One hidden turn or mirror swaps the rows below in pairs. Which row is each named row swapped with?
sako: [2.32 0.46 -0.77 1.00 0.76 0.09 0.31 -2.31 1.12 -0.56 0.07 0.78 0.25 0.81 1.15 -0.37 -1.46 0.52]
popam: [-4.19 -0.19 0.71 0.02 0.57 0.07 0.45 -0.89 0.18 -0.10 -0.09 -2.09 2.73 0.41 0.37 0.48 0.59 -0.59]
fudub: [2.99 0.01 -0.05 0.60 1.20 -0.34 -0.35 -0.15 -0.83 -1.61 -0.71 -0.58 2.12 0.20 0.99 -0.08 -0.16 -0.33]
Medot: [0.09 0.69 -0.27 0.50 0.06 0.77 2.19 -1.09 0.11 1.34 -0.53 2.96 1.21 -0.09 0.90 0.02 0.00 -0.10]
Fogi: [-2.56 0.13 0.68 0.68 -0.23 0.05 0.07 0.82 1.14 0.70 -0.54 1.82 -1.15 0.35 0.49 0.14 0.36 -0.01]
Rudad: [-2.70 1.99 0.71 0.20 0.88 1.60 -1.65 0.10 -0.58 0.39 -1.79 -1.34 1.62 -0.09 1.17 -0.13 -0.46 -0.66]
Nilo: [0.85 2.20 0.13 0.54 -0.30 1.45 0.68 -1.34 -1.25 0.89 -0.70 -3.46 2.30 0.64 -0.18 -0.54 0.26 0.05]
kem: [-1.69 0.24 1.50 -0.70 0.07 -0.21 1.26 -1.36 1.02 1.00 -1.32 0.37 2.25 0.76 1.75 0.11 2.79 -0.90]
Nur: [-0.65 -0.40 0.46 1.30 0.93 -0.76 0.33 -2.87 -1.60 0.20 -0.94 -1.90 -0.06 0.91 -1.08 0.33 -0.28 -1.63]
Gup: [0.63 1.17 -1.02 -1.55 0.57 0.38 1.59 -1.24 1.07 2.48 0.31 -1.03 1.62 -0.56 1.34 2.19 0.67 1.02]
ranu: [-2.99 -0.10 0.04 0.38 1.30 0.49 0.48 0.72 0.03 -1.69 0.66 0.18 -0.09 -0.43 -0.85 -0.16 -0.23 -0.54]
zopoz: [1.67 -0.37 0.79 1.59 -0.60 0.63 -1.11 0.53 0.60 -0.47 0.82 -3.46 1.75 0.72 0.40 0.28 0.90 -0.80]
fiz: [1.38 0.59 -0.49 1.29 0.36 -0.05 -0.55 -1.79 0.14 0.17 -0.39 -2.56 -1.70 0.62 0.91 0.22 0.36 1.59]
Povet: [-0.88 -1.37 1.36 0.43 -1.46 -1.37 0.70 -1.97 0.43 -0.24 0.39 -1.28 2.25 1.38 0.03 0.65 1.86 -1.56]
Vigez: [0.44 1.46 -0.24 -0.43 2.17 -0.02 1.32 0.18 0.27 0.20 -0.57 -0.42 1.14 0.24 0.17 -0.50 -1.62 2.65]
kanet: [-0.28 -1.55 1.51 2.11 -0.41 -0.02 0.54 -0.34 -0.20 -0.52 1.51 -1.93 0.26 0.27 -0.86 -0.90 1.83 1.35]
rideb: [-1.77 -0.12 0.16 0.98 -1.09 -0.27 0.23 -1.64 -0.14 -0.47 -0.88 -0.23 3.76 0.51 1.70 -1.16 1.76 -0.86]
fot: [3.19 0.72 1.03 0.40 -0.08 0.12 -1.22 -1.31 0.84 0.46 -0.09 0.05 2.26 0.28 0.40 0.33 0.33 1.93]
liged: [-2.79 -0.17 -0.31 0.85 0.34 -0.10 0.04 -1.28 -0.11 2.01 0.42 -3.38 2.74 -0.57 0.37 0.05 0.22 0.29]
Mav: [1.22 -0.38 0.12 1.39 1.71 -0.85 -2.02 0.13 0.10 0.92 1.36 -2.16 0.79 1.62 0.17 0.55 0.81 -0.91]
vod: [-2.16 0.27 0.92 0.68 0.45 -1.23 0.91 0.89 -0.57 2.51 -0.51 -2.71 -0.23 -0.55 0.46 0.24 1.14 0.24]
pazu: [1.13 0.94 0.36 0.47 0.64 0.51 -1.38 -2.73 1.36 0.93 0.25 1.74 -0.89 0.27 0.14 -0.65 -0.14 0.36]
Fesam: [0.77 -0.48 1.01 0.05 0.52 0.50 0.73 -0.36 0.51 -2.97 0.25 -0.26 3.23 -0.48 0.44 -0.56 -0.08 0.59]
nizup: [0.84 -0.07 0.91 -1.15 1.83 -0.44 -0.10 -2.34 -0.44 2.04 -0.26 -0.78 1.07 -0.48 -0.73 1.11 1.96 -1.61]
Far: [0.28 1.58 1.00 -0.55 1.70 0.72 -1.90 -0.25 -0.18 1.90 -0.50 -1.86 0.36 -0.35 -1.17 1.84 -0.34 0.34]
lodig: [-1.81 0.13 -0.52 -0.58 -0.34 0.65 1.91 -1.02 0.27 -0.58 -0.82 0.88 2.47 -0.50 2.10 0.65 2.06 -0.46]
totuv: [-1.22 -1.52 1.24 1.56 -0.05 -0.19 0.68 -1.26 -0.79 -0.75 -0.13 -0.65 0.90 -0.08 0.93 -0.83 3.46 0.17]
lim: [0.30 -0.02 0.24 -0.12 0.89 -0.50 -1.28 -2.27 -1.27 1.71 -0.18 -1.62 0.86 0.36 -1.15 1.04 -1.16 -2.07]
Gez: [2.33 0.07 -0.13 0.40 0.36 0.34 0.08 -0.31 -0.33 1.37 -0.26 2.90 0.80 0.04 0.71 -0.34 -0.05 0.11]
Nul: [-2.72 -0.20 -0.33 1.05 0.34 0.01 -0.31 -1.88 -0.06 -2.31 -0.53 -1.39 -0.92 0.60 0.39 0.23 0.00 -0.34]
sumeb: [1.13 0.49 -1.15 0.58 0.19 0.09 -1.03 0.81 2.69 2.40 0.02 0.38 1.82 -0.99 0.21 0.21 0.26 -0.52]
doli: [0.35 1.02 -0.38 -0.44 1.69 0.67 0.57 -0.93 -1.06 2.26 -1.54 -1.72 0.79 -0.40 0.30 1.62 0.77 -2.18]
Vup: [-1.81 -0.07 1.26 0.49 0.32 0.42 0.30 -1.53 1.90 -1.90 0.32 -0.53 -1.40 0.78 -0.81 -0.25 0.27 -0.52]
Luta: [-0.70 0.52 -0.10 -0.24 1.47 -0.12 -0.95 1.85 2.36 1.74 -0.39 -0.12 1.86 0.02 1.49 0.80 -0.97 0.94]
teno: [-0.41 2.13 -0.87 -0.42 0.89 1.28 -1.33 -0.13 0.06 1.17 -1.03 -0.85 1.58 -0.28 0.49 1.02 -2.15 -1.46]
balo: [0.05 0.26 0.37 1.40 -1.77 -0.72 1.52 -1.17 1.69 0.35 2.35 -0.49 1.43 0.62 1.11 -0.64 -0.31 1.64]
pef: [-3.07 0.27 0.39 0.41 0.01 -0.07 0.30 -0.48 1.45 3.17 0.41 -0.10 2.17 -0.05 0.50 -0.04 0.21 1.54]
Silaz: [-4.06 0.07 0.04 0.06 0.17 0.44 0.33 -1.79 1.65 0.65 0.98 0.49 0.95 -0.31 -0.03 0.44 -0.34 0.28]
vuken: [-0.42 1.61 0.12 -0.92 0.82 -0.70 -2.10 0.64 1.01 2.23 0.06 -0.15 1.91 -0.08 1.09 1.02 -1.61 0.42]
Dip: [-0.26 -0.52 -0.15 2.19 0.41 0.69 0.97 0.67 0.36 -0.25 1.60 -0.01 0.65 -0.70 1.21 -1.36 0.92 2.79]
Dup: [2.66 0.04 0.98 0.69 -0.66 -0.26 -1.40 0.55 -0.60 -0.41 0.80 -2.01 1.23 -0.42 -0.20 0.11 0.90 -0.23]
Nitas: [-1.60 -0.40 0.59 1.98 -0.53 0.89 0.70 0.34 0.84 -2.11 -0.11 0.66 1.09 -0.04 0.90 -1.45 1.19 1.14]

ranu swaps with rideb
Povet swaps with Fogi
zopoz swaps with Luta
nizup swaps with pazu
totuv swaps with Silaz
Far swaps with fot
Mav swaps with sumeb
balo swaps with vod
doli swaps with sako

One hidden turn or mirror swaps the rows below in pairs. Which row is each named row swapped with?
gef: [1.03 0.72 -0.34 0.31 -0.65 1.32 1.66 -1.74 -0.18 2.42 -1.75 -0.93 0.30 -1.23 1.69 -0.54 0.12]
nup: [0.60 0.14 0.81 -1.16 -0.92 0.62 1.32 -0.69 0.62 0.30 -0.19 -0.94 4.03 0.96 -1.73 -1.23 2.87]
zag: [-0.95 1.94 0.11 0.71 -0.96 0.37 -0.81 1.05 -0.58 1.86 -1.45 -0.62 0.34 2.35 -0.55 -1.14 0.56]
sur: [0.45 0.14 0.07 -0.34 -0.76 1.18 1.07 -0.68 0.63 -1.10 -0.91 -1.53 4.15 -0.04 -1.46 0.31 2.54]
Lanos: [-0.40 0.94 -0.17 2.21 -0.87 1.70 -0.60 0.34 -1.45 2.24 -0.82 0.24 0.69 1.14 -0.28 -0.06 -1.11]
Buved: [1.14 -1.19 -0.16 2.03 0.57 1.03 -0.15 -0.18 0.67 -0.27 1.85 0.56 0.07 -0.68 -2.84 -0.75 1.03]
zomu: [2.02 -0.28 -1.21 -0.46 0.10 1.73 0.68 -0.62 -0.27 1.34 -0.54 -1.76 -0.23 -0.07 2.02 1.04 0.10]
Mizep: [-0.52 -1.12 1.08 0.45 -0.91 0.38 -2.42 0.74 -0.82 2.31 -1.59 -0.66 0.96 1.26 -0.47 0.03 0.35]
mevon: [1.56 -1.15 -0.04 1.53 0.27 1.47 0.31 -0.21 1.08 0.52 1.39 0.46 0.30 -0.69 -3.36 -1.39 0.79]
tinot: [0.96 0.63 0.52 -0.45 -0.50 0.37 1.61 -0.65 0.35 0.04 -0.96 -1.27 3.69 0.54 -1.52 0.08 3.37]
baved: [0.93 -0.56 -0.34 -0.77 -1.19 1.87 -0.61 -1.36 1.00 1.30 -1.52 -2.08 0.73 -0.96 2.33 0.26 1.47]
ligub: [-0.78 0.83 1.34 0.26 -2.33 1.04 -0.83 0.75 0.18 1.95 -1.21 -0.29 1.00 1.28 -0.46 1.29 -0.97]
zunev: [0.93 -0.05 1.21 -0.56 -0.48 1.45 1.79 -0.29 0.19 0.06 -0.85 -1.06 3.49 0.26 -2.35 -0.36 3.22]
ruk: [-1.08 0.14 -0.54 -0.41 -0.40 3.00 -1.86 1.30 0.40 0.55 -0.94 0.54 1.52 -0.16 0.36 1.29 -0.04]
kozuf: [0.51 -1.39 0.05 1.73 0.48 1.05 0.20 0.85 0.93 -0.31 1.71 -0.08 0.39 -1.35 -2.91 -1.00 1.12]
Dobup: [1.12 -0.09 0.93 -0.88 -0.85 0.24 1.05 -0.60 1.22 -0.58 -0.62 -1.18 3.70 -0.32 -1.41 -0.39 3.36]
kiso: [0.82 0.91 0.15 0.43 -0.15 1.68 0.95 -1.12 1.40 2.42 -0.74 -1.42 0.39 0.17 2.28 -0.67 2.47]
fil: [1.23 -1.45 -0.68 1.34 1.29 1.49 0.02 -0.08 0.80 0.39 2.20 -0.16 0.04 -0.28 -2.71 -1.33 0.92]
bigaf: [1.03 -0.97 -0.27 2.13 0.67 0.95 0.24 0.23 0.95 0.61 1.65 -0.18 -0.43 -0.93 -2.99 -0.40 1.34]
Dorab: [-1.57 1.00 1.22 -0.15 -0.57 1.48 -2.24 1.31 0.86 0.49 -0.31 -0.75 1.04 0.46 -0.11 0.46 -0.57]
zim: [-0.90 0.82 -0.31 -0.97 -0.05 1.09 -1.53 1.09 -1.49 1.82 -0.69 0.96 0.57 1.84 -0.10 0.13 -0.14]
Mesu: [-0.89 0.04 0.60 1.07 0.13 1.74 -1.81 -0.39 0.18 0.78 -2.33 0.07 0.46 0.60 -0.47 1.09 -0.66]
rola: [1.34 -1.05 -0.68 -0.35 -0.37 0.48 0.41 -0.45 -1.54 3.14 -0.68 -2.03 0.20 -0.70 1.51 -1.18 1.16]
denez: [0.32 0.35 -1.01 -2.71 -1.06 1.04 -0.17 0.28 0.73 3.13 -0.70 -1.28 0.87 -0.70 1.22 -0.39 1.80]
mudaf: [0.92 -0.20 -1.10 -2.07 -1.04 1.07 0.02 -0.71 -1.17 1.00 -1.11 -1.94 0.46 -1.39 1.74 -0.22 0.91]
Vepuz: [-1.66 1.04 0.11 1.61 0.73 2.34 -1.30 0.93 0.05 2.02 -0.80 -0.44 0.17 1.48 -0.39 0.44 1.04]
mimit: [1.55 0.05 0.69 -0.18 -0.12 0.53 1.71 -0.32 0.08 -0.44 -0.58 -0.78 4.02 0.37 -1.06 -1.08 3.06]
siru: [1.98 1.30 -0.55 -0.15 0.36 1.15 1.28 -0.54 -0.26 1.30 0.57 -1.39 0.74 0.08 2.76 -1.03 0.15]
deker: [1.46 -1.59 -0.26 1.29 0.91 1.03 -0.27 0.26 0.31 0.06 1.62 0.45 -0.15 -0.94 -2.77 -0.42 1.07]
gid: [-0.18 -0.42 -0.61 -1.05 0.27 0.98 -2.31 0.57 0.20 0.41 -1.49 -0.15 1.26 1.45 0.92 1.76 0.59]
pode: [1.07 0.15 -1.18 -0.77 0.11 0.84 -0.52 -0.30 1.01 1.23 -0.77 -2.31 -1.30 0.11 1.64 -1.03 1.72]
roto: [-0.20 -0.07 -0.46 -0.95 0.56 1.78 -2.30 1.02 0.11 1.28 -2.31 -0.18 0.59 0.82 -0.13 1.11 -0.09]
tabes: [1.25 -1.42 -0.27 1.60 0.86 0.83 0.08 -0.25 0.18 0.48 1.90 0.17 0.56 -0.96 -3.22 -1.21 1.32]
runur: [0.67 0.11 0.91 1.19 -1.73 0.45 -2.11 0.23 -1.03 1.27 -0.92 0.57 0.09 1.09 -0.25 -0.37 -1.10]
zute: [1.27 -1.69 -0.59 0.36 0.82 1.20 1.24 -0.11 0.17 -0.12 2.25 -0.06 -0.13 -0.78 -2.79 -1.24 1.33]
Saved: [0.69 0.10 0.46 -0.81 -0.71 0.49 1.66 -0.94 -0.11 -0.29 -0.47 -0.89 3.82 -0.11 -1.24 -0.60 3.32]
Dete: [1.86 -1.38 0.26 1.98 0.74 1.84 0.87 0.09 0.92 0.27 1.37 -0.30 -0.10 -0.78 -2.99 -0.92 1.43]
vudod: [2.05 0.84 -0.33 0.62 -1.49 1.99 1.18 -0.35 0.59 1.99 -0.10 0.76 1.20 -0.51 2.45 -0.77 0.14]
soka: [1.11 0.13 1.04 -1.10 -1.29 0.32 1.81 -0.54 -0.40 0.43 -0.65 -0.42 3.61 0.02 -1.89 -0.46 3.03]
geva: [0.92 -0.41 1.41 -0.95 -1.21 0.31 1.31 -0.45 0.28 -0.31 -0.21 -0.12 3.47 1.27 -2.23 -0.79 2.69]
varek: [1.55 -0.56 -0.60 2.80 -0.32 1.21 0.92 -0.29 0.79 0.16 1.81 -0.18 0.74 -0.99 -2.48 -0.86 0.41]
Tikep: [1.10 -0.55 -0.50 2.23 1.02 0.89 0.74 0.68 -0.02 0.17 1.69 0.24 0.50 -0.66 -3.04 -0.90 0.72]
fas: [1.19 -0.30 0.36 -1.24 -0.24 0.99 1.39 -0.77 0.10 -0.24 -0.85 -0.65 4.00 0.15 -2.32 -0.64 2.84]
pup: [1.33 0.30 -0.51 0.63 0.23 1.12 -1.97 1.16 -0.31 2.56 -0.51 1.09 0.24 2.39 -0.08 -0.34 -0.25]
vaf: [1.93 0.81 -0.35 -0.38 -1.32 0.86 1.26 -0.19 0.32 3.60 -0.79 -0.07 0.06 -0.15 1.54 -1.17 -0.12]
robul: [1.46 -0.09 -0.01 -2.02 -1.19 0.62 -0.27 -0.68 0.92 2.25 0.06 -0.32 -0.32 -0.12 2.39 -1.08 0.88]
kol: [1.07 -0.09 0.47 -0.78 -0.60 0.14 0.95 -1.03 0.11 0.00 -0.55 -0.80 4.23 0.16 -2.08 -0.66 3.32]
vil: [0.77 0.96 -0.66 0.24 -1.67 0.01 1.41 -0.10 -0.04 3.21 0.40 0.31 -0.03 -0.44 1.46 -0.86 -0.46]

zag swaps with pode
varek swaps with sur
zim swaps with robul
vil swaps with gid
denez swaps with pup
vudod swaps with ruk
Dorab swaps with siru
vaf swaps with roto
kiso swaps with Vepuz
Mesu swaps with gef

